128 stands for zero in the data rows.
Some points, one per row:
tensor([117., 170., 112., 130., 148., 110.,  96.,  31., 139.,  73., 150., 147., 186., 151., 135., 126., 146., 119.,  97., 109., 152., 124., 134., 128.])
tensor([125., 114., 127., 138., 144., 138., 130., 197.,  93., 161., 125., 123., 101., 109., 144., 114., 117., 140., 124., 121., 114., 118., 112., 107.])
tensor([129.,  62., 150., 189.,  68., 189., 238.,  88., 234.,  81.,  77., 155., 132., 218., 110.,  98., 157., 156., 155.,  81., 181., 224., 196., 255.])
tensor([131., 116., 121., 142., 153., 123., 124., 167., 107., 137., 124., 128., 117., 105., 150., 133., 133., 143., 124., 122., 113., 123., 118., 105.])
tensor([178.,  59., 152.,   0.,  78.,  45., 221., 121., 205.,  92.,  77., 157., 127., 189.,  47., 111.,  91.,  66., 193., 249., 131., 141., 204., 161.])
tensor([113., 120., 122., 131., 126., 125., 113., 169., 117., 146., 131., 114., 117., 115., 147., 131., 125., 138., 128., 127., 122., 118., 102., 119.])
tensor([120., 108., 112., 136., 124., 137., 136., 228., 104., 167., 133., 113.,  78., 115., 152., 122., 112., 166., 145., 135., 116., 112.,  81., 114.])
tensor([112., 109., 119., 145., 124., 141., 137., 246.,  75., 173., 138., 100.,  57., 104., 129., 135., 105., 174., 123., 125., 102., 106.,  95., 119.])
tensor([104., 130., 129., 141., 137., 140., 116., 159., 102., 143., 120., 129., 110., 110., 147., 118., 123., 146., 123., 120., 119., 120., 115., 117.])
tensor([120., 138., 125., 138., 146., 131., 101., 129., 126., 127., 126., 130., 144., 118., 152., 135., 140., 135., 111., 109., 123., 115., 109., 104.])
tensor([120., 131., 114., 137., 141., 148., 123., 174., 112., 145., 134., 135., 118., 104., 143., 122., 122., 147., 125., 134., 123.,  99., 119., 115.])
tensor([115., 142., 135., 142., 144., 117., 105.,  90., 128., 130., 135., 140., 155., 130., 137., 140., 134., 121., 114., 120., 143., 117., 121., 113.])
tensor([124., 117., 106., 137., 136., 143., 125., 204., 107., 149., 141., 108.,  87., 105., 138., 124., 117., 155., 132., 123., 114., 111., 100., 103.])
tensor([126., 190., 130., 142., 153., 121.,  89.,   0., 151.,  90., 145., 141., 190., 132., 133., 134., 147., 106.,  99., 116., 149., 128., 141., 120.])
tensor([113., 127., 121., 141., 140., 124., 109., 127., 116., 117., 134., 117., 131., 113., 146., 122., 119., 125., 115., 111., 126., 106., 120., 119.])
Here are 10 more points, each followed by its number:
tensor([113., 116., 119., 138., 141., 134., 107., 192.,  97., 152., 134., 123.,  97., 117., 138., 148., 121., 152., 128., 125., 102., 124., 107., 137.]) 0
tensor([110., 118., 111., 120., 128., 140., 136., 226.,  96., 177., 123.,  99.,  83., 114., 143., 146., 119., 167., 139., 132., 116., 117.,  69., 124.]) 1
tensor([124., 187., 131., 151., 139., 112.,  91.,   0., 155.,  93., 138., 143., 202., 139., 128., 132., 151.,  97.,  96., 109., 148., 137., 134., 107.]) 2
tensor([123., 118., 111., 142., 131., 126., 125., 226.,  74., 150., 115., 107.,  82., 103., 141., 140., 113., 164., 141., 131., 104.,  95., 111., 107.]) 3
tensor([119., 143., 130., 145., 145., 128.,  99., 115., 124., 137., 134., 137., 137., 114., 139., 128., 138., 127., 114., 126., 135., 123., 112., 115.]) 4
tensor([123., 179., 144., 128., 149., 120.,  95.,  19., 144.,  90., 155., 155., 194., 139., 132., 129., 140., 101.,  80., 105., 141., 143., 134., 114.]) 5
tensor([107., 125., 124., 132., 140., 139., 131., 177., 103., 143., 127., 111., 100., 104., 151., 127., 117., 150., 118., 109., 114., 133., 112., 127.]) 6
tensor([116., 136., 100., 135., 123., 133., 104., 131., 103., 128., 135., 109., 141., 135., 129., 135., 118., 141., 120., 125., 139., 104., 118., 117.]) 7
tensor([130., 173., 126., 144., 144., 119.,  98.,  54., 129., 119., 144., 148., 166., 115., 132., 136., 155., 117., 116., 104., 118., 133., 142.,  98.]) 8
tensor([124.,  87., 129., 145., 144., 142., 131., 223., 100., 161., 134., 119.,  59., 103., 144., 114., 121., 144., 134., 136.,  96., 106., 101., 106.]) 9
Which two of these numbered points are nearest to each point below by angle, seen from the average point of the first points? Their numbers follow each, nearest first.
tensor([125., 123., 125., 129., 139., 130., 107., 189., 101., 153., 120., 125., 110., 104., 143., 131., 115., 147., 137., 119.,  99., 118.,  98., 115.]) > 0 3
tensor([128., 122., 125., 144., 135., 141., 119., 171.,  90., 151., 130., 125., 104., 116., 141., 133., 118., 157., 125., 120., 120., 125., 120., 128.]) > 0 3
tensor([115., 111., 127., 137., 146., 125., 128., 156.,  90., 149., 137., 118., 102., 115., 135., 123., 127., 150., 125., 122., 125., 117., 103., 122.]) > 6 0
tensor([117., 121., 144., 141., 119., 127., 124., 149., 118., 142., 137., 106., 106., 112., 142., 117., 124., 135., 122., 123., 122., 119.,  98., 120.]) > 6 9
tensor([124., 116., 139., 140., 129., 132., 119., 164., 121., 150., 133., 129., 108., 121., 138., 119., 126., 134., 122., 120., 118., 110., 109., 123.]) > 9 0
tensor([123., 167., 129., 127., 138., 112., 101.,  81., 132.,  92., 154., 141., 167., 101., 147., 126., 131., 129., 104., 112., 130., 119., 110., 138.]) > 5 2
tensor([123., 175., 124., 142., 132., 117.,  92.,  34., 145., 101., 143., 136., 190., 141., 152., 137., 157., 108.,  98., 118., 144., 141., 126., 119.]) > 2 5
tensor([118., 131., 118., 145., 141., 139., 106., 147., 117., 116., 132., 109., 131., 111., 140., 127., 126., 141., 132., 121., 128., 101., 113., 113.]) > 7 4
tensor([126., 143., 118., 142., 147., 132.,  99., 132., 101., 133., 138., 134., 137., 111., 140., 130., 140., 130., 105., 117., 131., 129., 129., 116.]) > 4 8
tensor([104., 111., 118., 128., 120., 144., 147., 218.,  99., 178., 127.,  93.,  73., 115., 141., 135., 112., 159., 142., 127., 114., 113.,  78., 122.]) > 1 3
tensor([129., 179., 136., 146., 156., 114.,  96.,  27., 144.,  98., 146., 137., 194., 123., 134., 129., 157.,  81.,  85., 125., 141., 127., 125., 120.]) > 2 5
tensor([128., 119., 136., 159., 157., 122., 110., 165.,  93., 154., 140., 135.,  93.,  98., 136., 120., 128., 127., 111., 117., 112., 114., 127., 122.]) > 9 0
tensor([120., 120., 113., 138., 133., 135., 132., 175., 119., 155., 130., 117., 115., 113., 145., 127., 126., 166., 139., 136., 109., 113.,  80., 126.]) > 1 3
